0: array([47, 39, 26, 19, -14, 15, -7, -3, -12, -27, 33, -11, -40,
       -77, -36, 9])
1: array([19, 45, 19, 0, -4, -3, -23, -14, 0, -19, 9, -29, -58,
       -74, -53, -18])
2: array([53, 17, -9, -16, -30, 6, -11, -13, 0, -15, -19, -28, 4,
       -22, -48, 38])
3: array([18, -20, -9, 4, -19, -38, -53, -53, 4, 8, 20, -10, -42,
       -52, -64, 2])
4: array([23, 29, 4, -21, 63, -4, -28, -33, -41, 12, -31, -48, -34,
       -40, 12, -27])
5: array([-11, -2, -5, -30, -5, -66, -61, -76, -71, -25, -20, -39, -49,
       -12, -35, 7])
6: array([-19, 11, 5, -24, -6, -106, -55, -59, -76, -47, -19,
       -40, -74, 3, 3, 3])
7: array([-3, 3, -5, -21, -9, -64, -47, -45, -66, -67, -13, -47, -38,
       24, 4, -24])
8: array([17, 2, -4, -17, -27, -32, -47, -57, -63, -68, -32, -41, 14,
       30, 15, -70])
9: array([-10, 22, 6, 13, 11, 26, -8, -13, -24, -24, -28, -14, -3,
       -16, -1, -32])
10: array([-47, -31, -47, 88, -53, -16, 33, 12, -3, 25, -19, 17, -13,
       -27, -12, 17])
11: array([-16, -26, 46, 14, 16, 49, 33, 20, 15, 46, 62, 12, 10,
       0, -27, 17])
12: array([-8, -34, -17, -18, 6, 22, 20, 16, -5, -20, 14, 13, 19,
       -3, -6, 24])
13: array([-36, -71, -35, -9, 8, 45, 44, 19, 14, 6, 55, 27, 0,
       7, 39, 2])
14: array([-10, -23, -11, -30, -48, 4, -12, -10, -26, -24, 4, 38, 32,
       32, 0, 38])
15: array([38, 30, 45, -27, -18, 10, 24, 19, 25, 65, -6, 44, 24,
       26, -4, 14])
16: array([47, 8, -11, -30, -6, 29, 3, -12, -28, -37, -18, -14, 29,
       8, -7, -2])
17: array([-10, 20, 6, 15, 16, 26, -5, -10, -18, -19, -26, -9, -2,
       -14, 1, -27])
18: array([-27, -80, -82, -27, 52, -5, 24, 19, 30, 10, 20, 47, 38,
       39, 79, 4])
19: array([-76, -86, -108, -27, 54, 12, 55, 36, 12, -4, 50,
       4, 23, 26, 113, -7])
20: array([-39, -16, 2, -19, -12, 23, 7, 9, 13, 5, 27, -13, 2,
       -22, -2, -13])
21: array([-18, 50, 38, 25, -22, 18, 21, 28, 11, 41, 40, -2, -30,
       -49, -24, -70])
22: array([-44, 40, 45, -22, 83, 29, -4, 27, 57, 48, 17, 32, 46,
       44, 25, -7])
23: array([-48, 32, 58, 16, 78, 25, 21, 34, 50, 40, 29, 40, 15,
       11, 5, -24])
24: array([-45, 27, 67, -21, 62, 26, 57, 34, 63, 38, 30, 37, 18,
       14, -13, -6])
25: array([-28, 19, 12, 127, 36, 48, 44, 48, 24, 52, 77, 55, 36,
       17, -10, -9])
26: array([-3, 2, -7, -21, -7, -55, -41, -38, -59, -58, -9, -41, -33,
       23, 3, -24])
27: array([-44, 22, 59, -21, 60, 26, 58, 38, 64, 40, 28, 36, 18,
       16, -12, -7])

array([-42, 37, 42, -23, 77, 28, -4, 27, 56, 47, 19, 30, 44,
       41, 25, -6]) -> 22 23
array([15, 0, -5, -17, -24, -29, -43, -52, -59, -65, -29, -37, 15,
       27, 13, -64]) -> 8 26
array([-16, 5, 13, -19, -16, 34, 39, 57, 58, 28, -45, -8, -26,
       -53, 34, 8]) -> 20 12
array([36, 29, 42, -27, -16, 11, 22, 18, 23, 61, -6, 44, 25,
       26, -3, 15]) -> 15 11
array([-11, 42, 20, -7, -15, -37, -15, -21, 17, -6, 3, -39, -52,
       -61, -69, -41]) -> 1 3
array([21, -20, -36, -5, 7, 8, 6, 16, 9, -8, 30, 39, 34,
       15, -4, -6]) -> 12 14
array([48, 10, -10, -29, -8, 26, 1, -15, -34, -44, -19, -18, 26,
       4, -8, -7]) -> 16 2
array([-45, -30, -42, 93, -50, -14, 38, 16, 0, 26, -18, 18, -8,
       -27, -8, 19]) -> 10 20
array([-17, -22, 52, 13, 17, 51, 34, 21, 16, 43, 62, 13, 7,
       -3, -31, 15]) -> 11 20
array([18, -25, -38, -2, 6, 9, 7, 15, 7, -9, 34, 43, 38,
       13, -2, -5]) -> 12 14
array([-28, 18, 34, 9, -3, 39, 28, 36, 58, 71, 52, 3, -1,
       -25, -24, 16]) -> 11 27
array([48, 8, -12, -30, -6, 30, 3, -14, -33, -43, -18, -21, 27,
       5, -8, -5]) -> 16 2
array([39, -6, -7, 21, -18, 25, 0, -24, -44, -34, 4, -3, 24,
       15, -21, 0]) -> 16 9
array([39, 29, 41, -26, -17, 7, 21, 15, 20, 58, -10, 42, 25,
       27, -2, 10]) -> 15 11
array([26, 34, 8, -27, 68, 2, -23, -32, -43, 11, -36, -50, -34,
       -41, 16, -29]) -> 4 9
array([-70, -82, -104, -26, 51, 12, 52, 35, 12, -5, 49,
       7, 24, 25, 106, -7]) -> 19 18
array([-36, -77, -37, -8, 8, 47, 47, 18, 14, 5, 57, 27, 0,
       8, 44, 4]) -> 13 12
array([20, -28, 8, 53, 7, -24, 12, 4, -5, -15, 10, -13, 36,
       15, -7, 36]) -> 12 17
array([15, -21, -13, 3, -19, -39, -54, -51, 1, 6, 18, -11, -42,
       -50, -63, -2]) -> 3 1
array([-12, -3, -6, -27, -7, -61, -55, -70, -63, -20, -21, -39, -48,
       -12, -30, 6]) -> 5 6
array([-5, -21, 28, 5, 34, 36, 49, 36, 18, 20, 55, 42, 22,
       18, 15, 20]) -> 11 12
array([-50, -29, -3, 90, -54, 13, -23, -45, -27, 0, 29, -7, -4,
       5, 9, 49]) -> 10 14
array([-6, -24, -15, -34, -54, 2, -14, -14, -31, -29, 2, 39, 33,
       35, 2, 42]) -> 14 12
array([10, -3, -19, -23, -52, -4, -20, -3, -21, -39, -14, 58, 42,
       16, -8, 35]) -> 14 12
array([22, -32, 8, 55, 6, -28, 13, 5, -4, -15, 13, -13, 39,
       17, -7, 41]) -> 12 14
array([44, 35, 27, 17, -13, 15, -7, -3, -12, -26, 32, -13, -38,
       -71, -34, 10]) -> 0 1
array([-7, -21, 32, 5, 38, 37, 54, 36, 17, 17, 61, 45, 25,
       21, 16, 19]) -> 11 27
array([37, -4, -6, 19, -16, 26, 0, -22, -41, -32, 5, 0, 25,
       16, -19, 3]) -> 16 17
array([-12, -23, 48, 13, 17, 51, 32, 20, 15, 44, 61, 15, 11,
       -1, -29, 23]) -> 11 20
array([-24, 19, 10, 126, 32, 44, 39, 42, 21, 46, 68, 52, 35,
       17, -9, -11]) -> 25 11
array([-25, -42, -52, 78, -24, -84, -95, -40, -8, 20, 33, -13, -27,
       -21, -43, 10]) -> 3 5
array([-27, -77, -81, -27, 46, -3, 24, 18, 27, 8, 20, 45, 36,
       36, 72, 3]) -> 18 19
